Each path below is one point turned by a fixed rotation once a step. After each direction that follows a path, write how fast that rotation turns it, in degrees per step (0 if it stays still).
Each turn is a multiple of 5 degrees from 10 to 175, or 0.
Each row of a path follows its step; steps can be skipped.

step 0: [-0.62 -2.52  0.43  0.31  1.84 -2.41 -1.22 -0.99  1.70 -0.99 -1.28 -0.12
 -2.42  0.06  0.18  0.81 -0.02  1.41 -0.87  2.40 -0.52  0.90  0.83 -0.81
  0.17 -2.01  2.51  1.35 -1.13 -1.19  0.63  0.38  2.27  2.48 -1.10 -0.09
  1.09 -0.09  1.65 -1.73  0.53 -0.34 -0.75 -0.97  0.78 -0.33  1.88]
step 4: [ 2.13 -1.76  1.20  0.12 -1.93 -0.37  1.42  1.02  1.61  2.63 -0.22 -0.72
 -1.07  0.23 -1.59 -0.29 -1.23  1.82 -0.67  3.09  0.69  0.39  2.80  1.40
  0.27 -1.25  1.21  0.56 -1.13  0.28  2.20  1.53  1.99 -0.54  2.06 -0.17
  0.32 -1.16 -2.26 -0.81 -0.07 -0.19  0.45  0.26  0.59  0.19  0.16]
step 5: [-0.14 -0.61  0.09  1.59 -2.18  0.94 -1.04 -0.49  0.88 -0.27  1.14 -2.23
 -0.62  1.55  0.88  0.59  0.61  1.37  1.13  2.32 -2.29  1.33  2.61  0.39
 -0.77 -0.30  0.89 -0.51 -2.88  0.51  1.59  2.39  0.24  0.07 -0.86 -2.38
  0.05  0.48 -0.98 -0.03 -0.35 -0.07  0.85  1.03  0.82  1.55 -2.85]
step 8: [ 2.02 -0.84 -1.84 -1.80 -2.42 -0.50  0.17 -0.38 -0.07  0.24  1.02 -1.21
  0.19 -1.31 -0.28 -0.44 -0.60 -0.06 -1.71  1.63  0.94 -1.04  1.60 -0.64
  0.25 -1.00  4.61 -0.05  0.97  0.75 -0.97  0.64  0.24  0.20 -0.13 -0.10
 -2.08  0.54  0.16  0.58 -0.08 -0.84 -1.93 -1.23 -1.61  3.10 -0.87]
step 9: [ 0.50  0.46 -0.92 -1.50  0.37  0.63  1.22 -0.39 -0.94 -1.95 -0.04 -3.32
  1.63 -1.27  0.70 -0.74  1.19  2.14 -1.88  0.55  1.56  0.55  0.80 -2.12
 -0.21 -1.81  1.28 -0.34 -0.61  2.73  0.71  2.63  0.18  1.19 -0.17 -0.37
 -0.61  0.31 -2.11  0.11 -0.70  1.76 -2.25  0.13  0.64  0.24 -1.62]
step 13: [-1.09 -0.96  1.25 -2.76  1.61  0.36  2.37 -1.03  1.67 -0.54  0.11 -1.56
 -0.43  1.55 -0.78 -0.79  3.01  1.96  0.43  0.21 -1.17  0.20 -0.93  1.54
 -0.50 -2.21  1.03  1.41  0.82 -0.16  1.30 -0.80 -0.46 -0.51 -0.18 -0.41
 -1.19  0.66  0.88  0.90 -1.60 -0.92 -2.95 -1.46  0.52  0.09 -2.31]
step 16: [-0.82 -3.10 -0.48 -0.51 -0.76  0.97 -0.60  0.67 -0.45  0.13  1.60  1.57
 -0.31  0.39 -1.46 -0.71  2.59  0.01 -0.71  1.59  0.70 -1.92 -0.60 -1.09
 -2.15 -1.14  0.85  2.44  0.93  1.68  0.41  3.64  1.12  0.74  1.17 -0.54
  2.34 -1.20  0.75 -0.87 -0.35  1.14 -0.09 -1.15  0.68 -1.05 -0.43]
step 23: [-0.85  0.15 -1.54  1.63 -1.16 -0.15 -2.79 -0.69  0.90  2.86 -0.48 -0.01
  1.69 -0.75 -0.88  0.72  0.10  0.92  0.57  1.55  2.36 -1.74  1.37  0.27
  0.56 -3.51  2.47 -1.31 -1.63 -0.07  0.95  2.65 -0.56 -0.26  0.42 -0.74
  0.77  1.00  0.72  0.26 -0.11 -0.63 -1.24 -0.63 -0.59  1.53 -0.54]
step 25: [-1.72  1.57 -0.61  1.23  1.30  1.67 -0.28 -1.71 -0.36 -0.62  0.60 -2.39
 -0.63  1.62 -1.23  0.73 -0.62  1.94 -0.94  0.84  1.62 -1.31  1.86  0.79
 -0.01  0.56  1.20  1.80 -1.88  0.97 -0.88 -0.73 -0.12  0.07  2.02 -0.04
 -0.41  1.36  2.26 -2.37 -1.98  0.56 -2.97  0.66  0.51  1.10  0.10]
Speeds:
[ 0.39  0.49 -0.22 -0.76  0.00 -0.41 -0.52 -0.31 -0.32  0.43 -0.28  0.02
 -0.18  0.18 -0.36 -0.41  0.58 -0.61 -0.41  0.41  0.27  0.06 -0.67 -0.34
  0.24  0.32 -0.08 -0.37 -0.39 -0.03  0.41 -0.03  0.03 -0.23  0.45  0.06
 -0.25 -0.43 -1.15 -0.66 -0.12  0.27  0.10  0.09  0.73 -0.61 -0.06] : 145
[ 0.03  0.13  0.17  0.14 -0.65 -0.12 -0.25 -0.68  0.59  0.48 -0.42 -0.08
  0.23 -0.43  0.23  0.85  0.46 -0.43 -0.01 -0.17 -0.06 -0.54 -0.94  0.05
 -0.63  0.34  0.14 -0.02  0.20 -0.23  0.14 -0.17 -0.10 -0.40  0.11  0.21
  0.22  0.24  0.16  0.83  0.49  0.21 -0.18 -1.17 -0.08 -0.08 -0.23] : 70
[-0.01 -0.57  0.39  0.02  0.04  0.12  0.52 -0.11  0.32 -0.47 -0.36 -0.92
  0.31 -0.29 -0.20 -0.17  0.24 -0.57 -0.34  0.19 -0.27 -0.04  0.87 -0.42
  0.00  0.07  0.53  0.41  0.51 -0.30  0.21 -0.21  0.26  0.18 -0.34 -0.18
 -0.73 -0.28 -0.62  0.11  0.34  0.19  1.14 -0.27  0.11  0.03 -0.57] : 10
[-0.17 -0.44 -0.33 -0.45  1.06 -0.29 -0.17  0.00  1.00  0.37  0.31  0.25
  0.04  0.00 -0.22 -0.27 -0.02  0.14 -0.22  0.39 -0.48 -0.49 -0.40  0.49
 -0.13  0.24 -0.64  0.63  0.07  0.23 -0.32 -0.30  0.35  1.01 -0.21  0.32
  0.16  0.39  0.12  0.33 -0.27  0.00  0.37 -0.04  0.77 -0.23 -0.11] : 25
[-0.36 -0.46  0.52 -0.43 -0.12 -0.40  0.55  0.29 -0.41 -0.49  0.29  0.26
  0.08 -0.21 -0.32 -0.44  0.55 -0.45  0.73 -0.45 -0.20  0.55 -0.31 -0.27
  0.04 -0.12  0.22 -0.23  0.28 -0.39  0.13 -0.07  0.05  0.33  0.14  0.03
  0.94 -0.01  0.64 -0.48 -0.42 -0.31  0.26 -0.96  0.41 -0.59  0.26] : 20
[ 0.53  0.15 -0.13  0.63 -0.56 -0.77  0.22 -0.11  0.30 -0.24 -0.09 -0.43
  0.28 -0.69 -0.39 -0.25  0.23  0.39 -0.06 -0.14 -0.12 -0.56  0.25  0.50
  0.21  0.42 -0.09 -0.97 -0.18  0.38 -0.04 -0.11 -0.10  0.17  0.44 -0.68
 -0.18  0.55  0.25 -0.28 -0.86  0.47  0.30 -0.04  0.40  0.60  0.32] : 20
[ 0.48 -0.13 -0.08 -0.54  0.04 -0.10  0.72 -0.69 -0.44  0.30 -0.14 -0.61
 -0.63  0.35 -0.02  0.11  0.29  0.47  0.05 -0.42  0.67 -0.61  0.30 -0.02
 -0.12 -0.36 -0.90  0.10  0.00  0.02 -0.03 -0.10  0.74 -0.45 -0.87  0.01
  0.46  0.17  0.29 -0.27  0.27  0.61  0.32 -0.07 -0.10 -0.26  0.45] : 120
